Each path is a new rotation, seen through one point. The rows after it are directions, each followed by how far the rotation turns it, in degrees each step (0 if it stays put).
Each turn is a multiple of 5 degrees from 10 to 175, or 0.
Each row of a path follows its step; steps can be skipped.

step 1: [  1  -1  19  27  26 -11  -6   1  -7 -21  12  19  16   9  33 -19 -18  -3
   5   3   4  21   8 -32 -31   2 -28  33  11 -18  -8 -26  -7  29  16  32
  -9 -23 -16  37  26  15  -8  -5  44 -18   3   0   6 -19]
step 2: [ 28   0   5 -51  12 -16  23 -16 -42   2 -13  10 -13 -15  -5  21  -8   1
  10  11  23  44 -44 -35   5  -3 -15 -29 -10  -8   2   0  -6  -9  16  33
   1 -12  15  -9   9 -29   1  12   0  16  -3  27 -12  15]
step 11: [  3  30 -22 -21 -25  11  28 -19 -14   5  13  18   5 -20  14  18 -32  19
   2  -6   9  14 -21 -25  18 -27   2  -1  19  19 -15   5  25   3 -33  14
 -14  11 -10   8 -13 -32  12 -45  37 -23 -20  12 -11   8]
step 14: [-16  11  15 -49 -14 -29 -14  35  -5  -2 -25   0   5 -34  -6   8 -13  -4
  25  -2   4   9  -4  -5 -29   8  -9  21  14  -6  12 -11  -2 -13 -11  40
 -21  -5  -3  -9 -21 -31   8  -3  23  17 -60 -14   1   5]
step 16: [-25   2 -16   4  17 -15   6  11  36  -9  25  -7   8  20  -5 -10  33  -8
 -10   8  65  11  -1  18  10   6  17   3  10   7  -7  15   4 -16  18  -2
  -7 -17  -4  36  -7 -35  14 -17 -37 -32 -30  21  -7  -5]
step 18: [ -3 -22 -21   3   9 -14   0 -23 -13   0 -13 -16  39   2  -8   5  24   8
 -22  14 -38  58  -8  -1  43   2 -17 -13  44  13  27  14 -15  17   0  29
 -14 -11  -2   5   6   3  14  -1   0  20  16  -5 -29   6]
step 20: [ 38 -34  20  -5   7 -24  -2  25 -11  -1   5   7  -6 -20  17   1   0   5
   1 -12  -8  19 -35 -26  -9  -7  13  26  20  -1 -30 -11   3   8   4  -4
 -30   7 -21   5  10  19  33 -25  26 -13 -58  -2  32  19]
step 21: [ 31   9 -10 -15   2 -24 -15   0 -15  16 -22  17  20  17   1  12  -3  59
 -25  25  -3  -6  -7 -17  10   4  21 -42  16  -1   5  -2  -3  12  35  21
  -2   7 -12 -14 -15  -4  -6  30 -23   4 -26  24 -35 -32]
Directions:
[  3   1   7  -1   0  -8   5   5  13   3   1  -7   3   4  16   1   8  -8
  -4   1   2  -4   3  11   5   3 -15   2   7  -6   6  -1  -7   0  -6   9
 -13   9  -7  -1   5   1  10  -4   1  -2   1   5   5  -1] => 170
[  4  -7   0   3  -3 -10  -3   8  -4   2   2  14   4 -17   5  -6  -3   0
   1  -7   2  -6  -7   9 -18   2   3   2   5  -2   0  -9  -5   3   7   6
  -5  -2   8  -2   4   6  -3   6  -5   4  -1  10  -7  -1] => 55
[  7   0 -12 -10  -6  -5  -8   0  -3  -4   6 -12  18  -1   5  -2   9  -2
  -4  -5   6  -4   5   0   6   0  -2  -7  -8   5  -8   4 -13   0   7 -10
   2   1   2  -5   0   1  -2   2   2   7  10  -2  -8   2] => 115
[  4   1  -1   0  -2   2   0  11   5 -15   4  11  -2  -1   3   7   8  12
  11  -1  -3   3  -2   7   8  -7 -12   1  -4  -3  -5   3  12   0  -3  -2
  -7 -19   4 -10   3  -3  -1   0   0   6   4  -2   1   0] => 85
[ -3  -7  10  -2   2   2   5  -3  -2  -2  16   4  -1   4  -3  -1   5  -1
 -11   9   6  -4  -2  -9   2  -6   1   2  16   3  -5   1  -1   4  -6  -1
  -8   2   6 -15  -9  13  -6   6   5  -2  -1  -6  -5   0] => 35
[ -5 -10   0   2  10   4  11   4   5  -3  -2  -1  15   8   4  -9  -6   1
   4   5   2  -3   3 -14  -1   3  -1   5   3 -12   6   3   4  -1   1  -8
   1  -5  -2   0  -2  -9  -2   3  -7   4   8  16  -6  -4] => 125
[ 11  -9  -3   9  -8   1  -1 -13   3  -8   8  -3   1  -1  -3   5  -6   5
  -6   3  -2  13  -7 -10   5   3  -5  -3  -9  -3  -1 -10  -5   7  -8   2
  -6  -1   3   7   7   8  -4  -8   2  -2   0  14   1  -1] => 40

step 2: [ 13  14  28  15  13  24   7  -9 -30 -12 -56  42  -7 -14  31 -22 -24  28
 -23 -39 -33  17  30 -37  20  -6  24 -13  14 -14  21  17 -16 -44   9 -38
   8 -38  28  -1  -9 -34 -20  -2  -3   9  -4  10  -4  11]
step 4: [ -1  31 -11  33  57  37  -4  -3  27  -7  36  25  24  -5   4  -2  30  -5
  -4 -30  44 -25 -37  -1  28 -47 -13  -3 -36  17 -22  -7   2  -3 -40  21
  14  24   0   2  11  20   5  10 -38  11   6  20  22   8]
step 6: [-32 -12 -21 -45 -19  -3   6   4  21 -35 -26 -23   9   2  20  18  10  38
  25  67  -4 -37 -24   8 -27 -16  -3 -23  31  -7  34 -30 -25   9 -17   2
  28   2   2   4   4  13  -7   3  21 -26 -30 -29  40   2]
step 13: [ -5  10  49 -16 -31  -6 -10 -19  23  -2  13  36   5   2   8  10  22  -1
  37 -16  -2 -19 -24  23   9   7  45 -15 -39  19  23  -6 -29  55 -19  42
 -25 -27  11 -31 -46  15  -5  14  -4  33  -2  11  11  -5]
step 14: [ 56  21  24  20  -4  13 -12  64 -48   2 -15  36   3 -28 -19  -8 -12 -35
  24  -2  -1  20  13  12  -7  -1  15 -47  -1 -15  23  -9   5   7  15  32
  -1  31  17  -7  -8  12  12 -43   7 -21 -22 -35   9 -11]
step 17: [ 10  25  24   4  38 -30 -14  19  31  26  26 -41   7  31   5   5  32 -20
  13  11 -15  17   9  -7  -6   3 -29 -10 -15  25 -30  -2   6 -20  11 -25
  50  -8   0 -20   2   0  67 -56  10 -15  13 -12 -18  13]
step 20: [ 54   3 -70  17   2  -4 -39  14   3  -2  -4  25   3   3  16  14  19   1
  27 -16  51  17 -35  -3  34  18   5 -12 -30  -5  15  10  -4   4   2 -11
  32 -42 -18 -27  34  28  -3  13  -3 -12 -23  11 -15  28]
step 21: [  4  -9  36 -12  17   1  25   9 -14 -10 -22  13 -36 -12  23  -2  15 -12
 -36 -38  53  14   5  -9  18 -26  18 -22  30 -16 -36 -11  -1  -5  -4   8
 -22  -5   0 -16  44   4 -34  34 -49  -7  18 -48 -25  22]
Directions:
[  4  -9  10   1   4  -9   1  -7   3   3 -15   0  -1   0   5 -12  14   6
  -3   4   8  -4  -3  -4  11   8   1  -3   4   5 -17  11   2   4  -2  -4
  -2   2  -2  -1  -1   5   7  -1   2   5   6   1   1   7] => 80
[ -8  -1  -1   2   3   6   6  -3  -5  -1  -8   5  -2  -2   2   0   1   4
  13   3   4  -1 -14  -4   6 -10   0   6  -4  -1  10   9  -8  -1  -6  -4
  10   5   4   4  -9  12 -10  -6  -6   6  -7   5 -14  -1] => 155
[ -1  -4   1   9  -3 -10  -2  -2   1  -5  -8  13  -4 -11   4  -6  -9  -9
   7  -1   0  11   0  -2  10  -4  10   7  -3   6   0 -10   4  -3  -8   3
   4  -4   2  -3  -2  -7   2   9  -6   1   9  -1   6 -13] => 35
[  1   9  -2   7   7  -2   5   4  11   6  11  -1  -2   3   1 -12  -5   7
   3  -9  -3 -12   3   9  -4  -3  -1   3  13   2  -5   8   5  -6  -8  -6
  10   5  -7   2  -9 -11   1   3  -3   2   2  -2  -5  -9] => 55

step 1: [ -8  19   6  14  36 -40 -42  57  -6  27 -11 -26 -17   5  10   1   2 -22
  -7 -13 -11  -6   8  27  -5 -15 -11  -3 -35  13  46  14  -4  32   5   9
  11 -24   3  22  -9 -25 -14 -15  20 -11  16 -10 -18  19]
step 3: [-16  12   1   0  40  23  23   0   9  -9  21  29   8 -32   1  16   5  34
  27   9  26 -15 -27   0   3  25 -39  12  14 -15 -33  13 -13 -14 -24 -33
  54 -17   1 -13 -18 -17  18  16  -6  21  18   3 -29  -7]
step 7: [ 25  13 -24   8  18   1   8 -15   0   4  -2 -20   6 -11  12  45   7 -26
  29  23  11   1 -16  26   2 -26  33   3  10  44  32  43  -6   6 -44  -5
  26   4 -12  -4  15 -15  23 -35  25 -24  11  -9  19  19]
step 11: [ -9  12  -9 -10 -10  29  19  -4   0 -34   6   1   9  -8  23  25 -34  40
 -20 -32  25  10 -29  -2  -1 -61 -17  17 -19 -13   6   4   5  17   2  37
  35 -29 -24   5 -27 -18  -3  -8   9  -2 -21 -14 -14 -12]
step 14: [-24 -33  52 -19  -3  25  27   3  39  10 -37 -20 -26 -27   6 -11 -16  -6
  34   5  14   0 -19  27  -7  23   8  13 -20  -8   1  -7  12 -27  -2 -26
  17  -7  14  -6 -25 -16   9  -7 -10 -26   6 -16 -22  38]
step 15: [-24  44 -10 -19 -11 -22 -19 -17  10  27 -14 -16 -11   8  31  10  -7 -17
  30  44  -7   3 -46  -7 -35 -21  20  17 -13   9  12 -19  -8 -13 -23 -16
  18   2  -5 -12 -25 -18 -22  29 -32   0  19 -22  -8 -21]
step 19: [ -2 -29  29 -41   3   4   6 -12  12 -16 -35  -2  -1 -21 -48  23 -29  -4
  20 -10  33  17  10  -5  12 -19  15   6  -3 -35  16  39 -26 -44  -1 -12
 -12  -6 -17  -4 -35 -32   1 -10   6  11  16 -13 -13  -8]
step 20: [-26   0   1 -35  -9 -20 -16  26  -5   3 -16 -27 -19  19  29   1 -22   7
 -10  41   8 -24  -8 -18  42   4  24  11 -30   1  16  18 -27 -16 -16  24
  20  25  21  -8 -45  -7 -37  -9 -26  -4  20  -2 -17   8]
Directions:
[ -1  -2   2   2   0  15   7 -10 -15  -7  -6   0  -4   2 -19  -2   0  -1
   1   8   9 -10   0   5   1  -3  -4  -9  -7 -10   1  -6  -5   2   1   8
   0 -11  -3  -2   6   1  -1   1  -3   2  -3  -9   6   2] => 130
[-12  -6   1   3 -11   3  -1   0  13  -7  -9  -5   7   7  -2   0  -5   4
  -5  16  -3  -1  10   4  -3  -8   2   0   4  -7  -2   4  10  -4  -3   0
 -11   5   1  -2 -11   4  -6  -2  -2   3   8  -1   7  -8] => 10
[ -2   4  -6   1  -4   4  -8   0   2  -1   5  -3 -15  11  -2  -5  -8  -6
  -6  -1   1  -2 -16  -6  -8  -8   2   7   1  -9  -2  -4   2 -14   3   7
  -3   4   7   8   3  -8 -10   1  -2  -1   0  10  -5   7] => 70
[  1  -7 -10  -1   3  -4  -5  -1   1   5   6   3   8  -6  -3  -7  -7   6
   8   7  -8 -13  -6   1  -1  -5 -13  -7  -4   0   3 -13  -6   6  -2   0
   4   9   6   7  -5  -2  -1 -11   1   9  -3   3  -7  -9] => 145
[ -1   1  -4   0 -14   4   6  -7  12 -10   1   5  11  -6   0  -2  -8  -6
   0  -7  -3  -5   0  -2   8   0   2   5  -1   5   8  -7  -3  -2  -6   5
   4   1  -6   5   3  16  -3  -5   1 -12  -3   3   0  17] => 155
[  8 -10   2  12   6  -3   7   3   8 -13  -3   3  -6   3  13   6  -2   6
   5   0  -5  -5   3   0   1  -2   5   8  -5 -10  -3  -4 -13  -3   3   3
 -10  -4  -6  -6   6  -3   7  -2  -5   4  -5   0 -12  -2] => 130
[  0  -7 -11  -2   2   0   2  -2   0   4   5  -3  -3  -2 -15   8 -11  10
  -5 -17   3   8   2  -8   7  -5   4   3   6  -3  -9   3   3   5  -1   5
  -3   0   0   0  -1   8   1  -5  -9  -3 -10   0   0 -14] => 55
